(in the rows, 100 means zero)
Each path below is one point turned by a fixed rotation once a step. After each direction that follows a path, write how fast that rotation turns it, in deg/step (0 if it stays still).
Each turn is a multiple of 5 degrees from 10 to 175, or 0.
Each row of a path follows its step; steps can be skipped.
Rotation 1:
step 0: 103 96 100 91 57 111 94 73 113 95 96 116 90 117 64 105 106 99 121 77 77
 91 92 121 118 58 85 78 114 85 76 127 100 99 103 95 100 112 112 86 149
 89
step 1: 89 106 114 93 61 129 81 60 115 83 102 114 106 133 113 84 78 96 78 91 105
 107 108 121 117 97 88 124 119 99 102 151 107 98 84 91 99 76 83 88 79
 122
step 3: 109 81 94 131 122 96 79 82 115 91 103 88 94 102 85 101 114 93 83 107 75
 138 112 129 141 75 73 101 106 129 97 80 97 73 81 91 107 114 129 78 85
 114
step 5: 68 112 97 133 73 111 85 107 94 87 106 127 93 135 109 142 95 85 119 93 48
 106 107 110 91 98 123 110 100 98 100 106 94 75 77 96 120 118 81 104 117
 106
step 6: 106 113 92 116 84 75 105 108 112 106 114 121 101 113 105 113 103 72 103
 90 92 83 88 88 121 91 88 133 110 98 101 116 94 116 28 101 65 115 99 82
 80 126
step 7: 86 124 121 144 104 120 87 115 108 80 102 80 76 98 106 125 125 56 83 137
 121 89 83 98 97 76 89 105 130 105 103 107 91 121 101 98 93 106 108 69
 99 99
step 8: 103 129 142 108 109 112 79 117 118 111 76 89 116 108 96 80 148 77 128
 109 91 105 113 105 110 81 86 75 108 109 89 123 95 80 71 97 122 116 115
 116 113 112
step 9: 76 117 115 125 79 109 84 117 93 113 108 104 144 120 93 57 97 88 105 120
 106 111 109 121 72 123 111 129 107 135 90 93 91 88 83 94 86 84 108 88
 112 132
step 10: 92 117 78 129 66 74 92 118 60 78 86 110 122 101 99 85 113 68 88 91 91 90
 97 119 77 83 113 81 96 86 63 83 91 86 91 105 73 132 106 90 102 84
step 11: 109 121 98 119 104 129 94 108 94 96 86 106 128 127 110 90 96 100 114 80
 101 112 88 120 119 69 52 122 89 92 70 89 93 131 81 95 99 123 89 61 87
 73
107 103 114 96 93 92 105 102 97 93 100 104 110 91 97 93 89 104 95 106
 107 109 98 111 101 90 103 91 101 104 101 103 101 97 96 93 102 99 89 92
 106 94
40
95 108 102 104 105 94 104 96 106 102 91 92 102 102 90 101 88 99 119 89
 100 106 99 95 105 94 99 100 102 98 101 92 94 98 99 102 112 112 95 105
 103 100
130
95 101 103 108 105 89 105 100 102 96 103 106 98 108 112 89 97 112 105 91
 98 91 97 111 96 104 109 104 108 97 103 110 101 95 103 100 103 98 111
 100 107 100
85
96 102 91 91 100 93 113 104 100 101 111 99 103 100 92 105 101 98 95 95
 101 99 91 99 93 102 107 104 106 107 100 91 100 87 94 86 94 106 103 98
 92 111
100
103 109 102 94 108 96 98 106 97 100 100 101 109 103 104 105 104 94 110
 110 106 105 102 103 89 99 112 104 95 106 93 108 86 112 99 101 96 108
 109 102 97 97
25
